(in the rows, 128 means zero)
One turn moves every row onto another: examples first, then more rows asked:
lazo: [117 103 126 131 101 165 144 117 154 124 133  97 161 120 109 114 129  83
 174 115 141 145 108]
pire: [134 132 126 134 122 158 138 158 170 129 115  96 147 111 135  92 109 106
 166  96 108 147 119]
sobat: [114  96 122 126 140 136 101 140 162 118 129 118 156 103 116 115 108 141
 154  85 121 155 145]
Mol: [ 95 102 139 118 121 136 132 152 114 123 110 127 152 111 129  97  94 136
 149 124 152 149  79]
Gare: [129 106 123 124 108 143 150 179 145 125 111 117 147 108 105  99  76 154
 149 100 138 136 102]
gavob: [ 85  94 128 118 122 144 133 154 112 125 105 118 148 117 129 115  86 133
 164 131 137 141  86]
Rivir: [101 115 147 125 110 122 142 156 145 123 104 137 160 124 131 122  80  84
 133 116 129 127  97]
muvu: [124  99 143 135  93 159 148 107 142 119 120  93 165 115 110 124 120  94
 174 113 132 156 107]
bif: [ 98  98 126 116 132 150  98 135 152 129 127 132 148 113 132 121 105 126
 162  98 124 165 143]
tas: [100 119 139 113 112 128 153 157 150 108  99 129 160 102 128 133  83  78
 143 113 130 131 100]
refo: [135  99 123 121 102 148 155 162 140 132 125 128 166  95 111  91  90 158
 157  93 134 145 115]
retuk: [117 104 121 122 140 140 129 126 149 123 147  86 141 118  94 119  69 124
 145 109 126 129 118]
siz: [127  99 136 137 106 154 144 124 156 137 135 117 162 105 118 106 134  89
 186 102 137 160 119]
pevo: [122 126 125 119 107 123 149 124 130 101 114 108 131 116 102 123 106 123
 130 147 135 127 106]
Vosi: [117  98 127 133  94 140 166 119 127 115 120 148 162 120 114 109 124 116
 147 135 105 150 115]
puret: [ 89 114 139 115 106 139 147 139 128 111 108 134 163 107 138 138  98  71
 145 106 137 145 109]
Duro: [130 119 119 134 122 114 130 141 123  84 125 103 125 106  97 125 112 137
 144 117 130 133 103]
zal: [116  97 119 117 119 145 121 123 145 117 158 100 130 106 103 120  70 129
 145 102 127 127 119]
Letop: [108  98 132 151 105 124 130 158 149  95 114 112 174  95 125 137 109  94
 160 108 146 155 148]
Tane: [126 120 124 123 121 108 145 144 130  92 118 108 126 110  95 116 117 133
 129 129 137 140 120]
Kuda: [113  99 136 142 101 123 132 150 146  83 127 122 165  90 128 127 109  99
 150 102 137 175 145]
zonup: [ 99 101 133 141 135 153 101 141 141 119 124 138 143 110 136 118 114 120
 161  95 128 149 151]
Lat: [128 106 136 131 110 132 170 117 129 113 113 151 163 120  94 124 118 111
 149 123 109 154 114]
dud: [144 134 138 138 134 148 141 165 171 115 124 109 154 104 129  90 100 105
 170  94 125 146 115]
gegit: [135 103 123 138 102 142 152 156 150 146 122 117 163  87 114  91  80 145
 146  93 124 156 111]

tas -> lazo
Letop -> pire
siz -> sobat
Now these:
gegit -> Duro
dud -> retuk

One turn moves every row onto another: examples first, then more rows asked:
medo: [147 116 105 132 142 147 111 150 114 161 141 122 145  97 110 142 129 145
 139 163 106 139  93]
pufez: [112 130 101 140 120 125 131 160  92 182 134 104 173 111 117 105 131 149
 121 143 140 143  81]
zeg: [107 148 128 123 138  78 134 140 107 168 110 114 140 125 148 126 138 153
 121 152 103 125  75]
Rume: [125 123 129 130  94 134 127 159 117 147 131 125 169 123 151 108 118 143
 123 114 156 111  67]
derak: [120 133 114 126 118 103 148 106 118 158 141 130 140 127 124 117 135 102
 129 143 146 123  90]
vudi: [143 140 139 119 137 117 147 146 120 151 115  81 161 117 137 133 157 128
 132 145 158 107  78]
vok: [126 126 121 126 117 104 155 111 133 145 136 146 147 128 137 119 130 106
 132 134 138 116  87]
pafi: [152 115 139  98 112 126 119 168 125 133 149 140 151  99 161 132 123 124
 139 120 114 129  85]
gota: [126 116 130 135 133  95 132 144  95 174 129 102 164 117 159 104 116 118
 118 101 125 133  85]
tumes: [135 116 128 119 157  96 117 159  96 171 153 122 154  88 134 137 106 115
 137 137  94 137  84]
sen: [154 135 140 107 105 135 103 158 124 137 143 148 147 101 151 139 134 132
 138 134 110 122  93]
Dezus: [138 137 131 124 136 121 157 160 126 152 122  95 164 109 124 135 153 139
 133 161 159 108  80]
fote: [133 116 112 118 134 153 117 166 120 157 138 128 159  95 108 134 125 159
 145 150 107 136  81]
Suta: [108 151 127 122 127  91 122 134 109 163 113 118 137 137 142 127 137 163
 120 150 120 117  65]
vagok: [138 112 141 121 149  99 108 155 101 173 146 118 145  92 147 158 120 110
 138 134 102 123  93]

Rume -> gota
vok -> zeg
vudi -> derak
Now these:
medo -> sen
fote -> pafi

One turn moves every row onto another: examples first, then more rows asked:
kad: [138 100 113 134 129 157  86 103 150  97 151 132  98 132 125 126 132 116
 174 108 126 139 132]
res: [131 143 108 116 146 139  95  98 126 117 156 119 130 134 125 147  98 132
 131 114 100 133 129]
Ruv: [156 106 121 130 104 137 120 121 121 124 133 111 102 115 108  96 160 150
 153 135 151 151 124]
kag: [152 125  99 117 104 147 117 110 131 141 169 107 131 128 109 126 160 141
 122 113 167 145 133]
vopu: [124 135 123 116 141 133  89 108 138 124 146 130 141 140 127 145  99 141
 122 110 100 142 123]
Gafat: [141 127 118 116 135 113 131 130 105 130 149 132 126 114 109 106 135 127
 113 121 155 126 107]
balal: [140 146 108 107 129 108 128 124 112 135 153 122 125 128 110 112 143 135
 101 114 140 128 111]
vosal: [154 106 143 131 103 141 105 116 120 123 140 113  99 113  95  95 156 143
 147 126 146 160 126]
fezu: [159 145 113 120 118 107 120 131 105 129 155 118 119 127 105 124 130 128
 105 126 134 129 103]
Dutek: [135 111 120 124 129 165  82 114 149 103 146 128 102 135 134 135 143 109
 169 104 132 144 131]
sedal: [134  93 114 127 119 164  77 111 154 105 139 120 113 136 133 132 132 110
 165 120 135 136 126]
Peto: [140 120 111 138  99 138  78 119 146 106 134 120 109 152 133 109 139 162
 152 134 151 138 130]
ruku: [159 107 129 121 102 144 121 104 125 128 134 118 105 108 106  97 156 144
 150 132 154 152 129]
Kazom: [153 100 125 125 115 147 124 113 137 118 132 106 103 114 103 101 140 135
 153 133 157 167 128]
vani: [142  99 135 136 101 142 116 124 126 126 152 103  97 114 102 107 151 141
 158 127 154 155 121]
Fenul: [125 118 132 100 131 112  64 112 114 103 132 117 122 124 150 121 130 137
 143 119 111 140 124]
kuv: [131 107 133 106 134 117  72 113 118  96 126 127 112 131 147 125 128 134
 136 109 103 135 135]
Niso: [133 121 108 137  98 133  86 110 148 121 142 119 120 163 133 103 135 152
 160 128 148 134 134]
Nuseb: [161 113 108 116 116 156 101  94 126 141 167 106 124 130 106 129 148 136
 132 102 171 139 134]
Vatod: [148 115 120  85 128 130 121 127 106 132 162 139 135 126 105 137 137 121
 125 107 105 144 141]
Vud: [154  98 135 119 104 143 123  95 128 117 139 120  99 117 105  92 159 140
 149 121 148 154 123]
fipiz: [145 117 133 103 127  98  73  98 121 106 133 123 113 125 150 129 128 138
 132 111 108 138 119]
bamar: [147 108 121 114 125 158 117 110 128 125 139 101  99 130 101  96 165 134
 155 134 153 153 125]
Nol: [154 113 109 113 104 153 122 105 134 145 160 112 123 134 112 129 155 139
 119  95 163 139 135]
vif: [144 132 108 114 111 101 122 131 105 127 154 112 122 125 111 112 130 133
 105 118 136 121 103]
tapo: [124 141 105 113 137 139 107 102 133 127 151 130 128 139 137 151 102 145
 129 114 100 135 126]
rosiv: [139 109 116 131 126 163  89 121 151 107 134 105 119 146 145 145 137 129
 167 119 119 146 114]
Kekev: [153 128 111 133 106 132  78 115 147 118 143 123 114 168 132 119 121 150
 159 132 149 142 128]
Saku: [120 118 124 126 117 163  80 111 151  94 141 118 100 137 127 136 128 120
 165 101 130 151 123]
bav: [161 105 124  84 117 125 113 120 105 129 163 150 125 120  95 130 137 129
 137 109 111 134 126]
bunas: [154 112 128  75 122 135 112 137 105 128 154 144 126 121 108 141 136 130
 126 110 112 145 126]
Mitik: [125 144 127 123 137 134 101 105 134 125 142 142 144 127 125 137 113 137
 117 114  95 126 115]
tole: [130 141 124 115 147 137  95 111 129 124 148 117 145 142 132 151 104 144
 125 118 107 136 113]
zopi: [132 130 130 102 120 117 134 116 104 117 160 130 121 127 100  97 142 132
 108 113 142 128 112]
duvut: [161 106 135 141 105 133 113 107 125 122 143 121  90 112 104 104 160 142
 138 123 151 156 119]
nukos: [151 142 116 105 124 101 126 132 112 127 149 129 130 122 112 110 137 129
 109 107 141 129 107]
Rizen: [122 152 113 108 135 140 103 109 125 124 142 134 119 142 133 137 109 133
 123 105  92 131 116]
peku: [134  94 125 130 115 163  80 114 145  94 139 115 108 127 138 134 135 117
 165 112 127 145 131]
nobe: [137 112 116 128 117 159  85 112 167  97 130 115 120 134 132 133 129 107
 157 112 118 143 120]
fegi: [154 135 126 109 117 102 132 133 109 121 147 128 125 131 115 117 135 136
 108 113 144 135  97]
magu: [144 131 115 115 121 114 133 129 101 147 156 114 115 119 117 108 140 132
 111 119 130 122 106]
bofu: [119 138 123 111 135 144  96 111 136 116 155 137 135 144 126 147 105 131
 121 109  98 138 130]
nove: [123 132 132 120 123 127 109 114 127 107 153 133 141 138 141 146 109 143
 118 103 100 132 109]
defu: [133 100 113 121 129 169  83 105 152 105 147 117 118 142 126 126 135 113
 172 119 126 130 123]

duvut -> fezu
kuv -> Peto
Saku -> vani
Now these:
fegi -> tole
bofu -> peku
vif -> tapo
fipiz -> Kekev
nukos -> vopu
zopi -> nove
bunas -> Fenul
nobe -> Kazom

One turn moves every row onto another: examples first, then more rows asked:
Kani: [127 150 150 118 108 127  97 140 145 145 127 127]
Koz: [ 95 130 151 144  86 123 132 131 148 149 138 120]
lil: [122 124 145 127 127  98 146 157 143 126 117 117]
Dinit: [112 120 138 105 113 104 109  90 131 115 129 119]
Feso: [109 147 142 131 154 105 139 121 155 163 145 113]
kipi: [136 123 147 142  94 106 121 131 109 138 140 113]
Senob: [142 120 120 110 116 137 121 121 131 119 150 129]
Lifo: [115 146 137 131 109 113  91 106 147 123 160 110]
Lop: [ 97 140 137 139 146 122 117 100 137 152 162 116]
pul: [109 115 123 109 132  85 144  99 144 144 153 116]
Pim: [104 119 131 142 123  94 131 117 139 102 152 103]
disop: [124 122 147  94 116 110 117 116 134 130 105 128]
bor: [119 116 135  97 128 106 143 128 136 163 123 134]
sata: [103 109 128 107 120 121 119 102 118 146 147 135]
pasi: [105 115 141 134 114 131 112 136 114 116 130 131]
vika: [106 141 148 128 144 135 120 126 135 168 137 131]
Dom: [152 125 124 106 124 121 139 135 148 126 137 124]
zos: [ 93 133 138 139 152 126 115 110 149 143 158 114]
Neke: [101 135 146 131 150 138 114 132 146 157 138 126]
Rugi: [105 139 143 133 159 115 131 128 162 153 143 111]
gogu: [ 92 130 147 148  87 114 134 120 153 141 147 113]
miku: [131 155 144 122 119  90 122 130 170 136 140 102]
Tofo: [143 124 116 115 124 113 134 114 148 113 159 114]
vof: [142 127 147 140  99  91 134 137 121 141 136 106]
sovu: [123 126 141 100 123  84 131 104 150 121 119 111]
fatez: [134 125 143 146  98  92 127 121 116 132 150 102]
nivan: [ 99 133 150 145  91 109 143 132 159 149 138 114]

pul -> bor
lil -> pasi
Now these:
sovu -> disop
fatez -> vof
gogu -> nivan
vika -> Lop
Rugi -> Neke
Dom -> Senob
Lifo -> miku

One turn moves every row onto another: examples first, then more rows asked:
fut: [127 141 139 164 134 116 127 149 125 111 112 119 113 127 143 103]
pumev: [159 153 125 124 140 115 130 127 116 135 134 152 135 143 111 149]
suf: [142 129 132 118 145 125 102 124 108 155 126 128 137 148 133 140]
duve: [127 138 152 162 123 110 130 130 138  89 123 126 116 126 132 120]
tum: [121 141 127 112 151 112 140 104 107 107 110 145 140 139 135 102]
tigaf: [146 127 110 132 125 166 143 125 151 121 123 138 130 148 147 127]
bota: [133 117  88 116 127 139 133 117 135 125  92 117 110 138 144 132]
modu: [133 165 134 118 132 125 141 157 141 117 145 130 119 153 118 128]
pogu: [130 134 116 110 128 134 151 115 157 107 118 120 120 140 149 163]
Gan: [133 145 139 101 142  99 159 122 116 129 126 140 130 133 150 112]
gudef: [109 138 124 105 126 114 114 122 128  95 115 122 106 147 102 135]
rut: [125 101 126 129 114 114 132 118 149 109 111 121 125 123 131 164]
Tuvi: [130 134 117 154 143 147 141 142 146 101 117 139 147 137 131 146]
Tada: [133 108 111 134 129 136 137 157 126 144 100 126 115 125 148 132]
vupod: [133 128 140 106 140 125 114 112 104 121 117 152 118 141 115 158]
besu: [120 124 153 146 121 102 126 136 127 108 112 114  98 120 146 120]
binip: [133 122 147 112 129 111 136  97 124 124 134 139 145 140 144 101]
gibul: [129 120 131 116 114 133 105 139 129 140 133 117 113 153 123 102]

duve -> fut
tum -> Gan
Now these:
bota -> pogu
vupod -> pumev
Tada -> rut
gudef -> modu

One turn moves every row onto another: examples first, then more rows asked:
dem: [106 117 113 123 158 119 151 136 126 125 122 135 138 127 131]
sotep: [169 121 112 136 119 111  94 113 116 141 141 127 132 137 117]
zefi: [153 153 112 123 112 114 124 140 113 136 103 125 122 117 109]
Bilu: [158 144 107 126 122 102 129 132 109 154 106 122 128 132 120]
Duku: [115 122 122 111 148 129 154 141 131 114 116 152 137 125 127]
Lud: [163 128 120 138 119 138 117 122 159 115 127 134 117 125 155]
filas: [117 158 109  98 134 123 148 131 118 133 142 137 149 122 119]
rim: [113 149 108 101 158 114 139 123 129 146 136 139 142 123 117]
voril: [176 112 114 141 132 116 115 105 122 133 145 120 129 141 132]
Sutu: [178 118 120 140 140 130 124 103 133 116 142 124 117 127 135]
Bomi: [159 110 111 138 120 117 106 115 153 147 138 113 128 132 140]
saf: [134 121 102 111 141 126  88 125 117 136 138 148 119 130 157]
lipet: [136  92 117 125 125 132 109 132 116 104 140 130 138 137 145]
fulas: [155 138 112 130  92 127  90 131 142 133 134 130 126 123 133]
mal: [163 145 120 132 136 124 152 129 127 118  97 128 115 120 132]
lasuz: [137 152 130 110 161 113 100 129 148 144 155 132 143 122 122]
biver: [157 127 117 140 139 115 152 125 124 126 106 106 121 123 124]
Darof: [120 142 120  96 133 129 150 134 130 118 135 138 151 117 100]
gezoz: [159 128 107 131 105 116  96 123 142 153 138 127 130 137 142]
Pogez: [156 133 147 105 151 127 127 134 157 120 150 139 154 128 119]
kefu: [161 150 120 119 125 124 133 136 128 125  94 135 113 110 113]
Munid: [132  91 113 117 145 123  87 126 129 127 133 134 126 127 131]
fof: [142 170 127 110 139 124 117 134 133 132 165 135 147 125 141]
dazal: [157 114 117 148 122 129 118 117 154 121 137 111 123 128 151]
Lut: [167 140 115 129 114 120  84 118 119 131 132 143 122 128 115]
Ref: [109 135 103  99 138 115 139 137 115 154 136 139 136 120 123]
rivi: [102 122 105 115 155 111 142 133 122 147 132 129 134 123 124]
zudi: [170 147 119 132 119 134  96 118 125 111 131 147 113 119 125]
nusu: [142 150 139 110 131 132 124 138 141 111 166 120 151 112 117]
gigu: [160 135 121 127 106 137  99 128 159 121 125 138 116 115 134]
sudi: [148 105 115  91 125 145 109 124 131 119 147 135 115 104 133]
movez: [173 135 123 137 131 139 114 110 134 102 134 135 108 116 131]
Lupig: [113 140 110  93 122 126 142 145 115 136 133 146 138 114 117]
fese: [156 102 119 100 128 141 122 126 126 116 140 151 130 134 156]
nire: [125 136 126 102 150 125 152 132 138 119 122 153 153 132 111]
rif: [160 125 111 130 139 103 140 124 123 153 107 110 125 129 117]
Torov: [118 131 121  97 130 132 149 146 127 118 121 153 137 114 116]
muzo: [111 139 118 122 155 118 148 133 126 115 124 140 155 138 123]
bedal: [102 138 112 119 162 113 138 126 130 130 131 126 146 124 109]
lepu: [144 142 139 128 152 117 123 137 140 116 149 137 164 148 141]
Tig: [126 139 133 135 153 112 105 137 139 120 155 114 155 130 119]
kuze: [130 126 103 111 120 139  98 130 109 117 152 128 116 111 148]

dazal -> Lud
Lut -> sotep
Now these:
zefi -> Bilu
fese -> sudi
rim -> bedal
Ref -> rivi
Pogez -> nusu

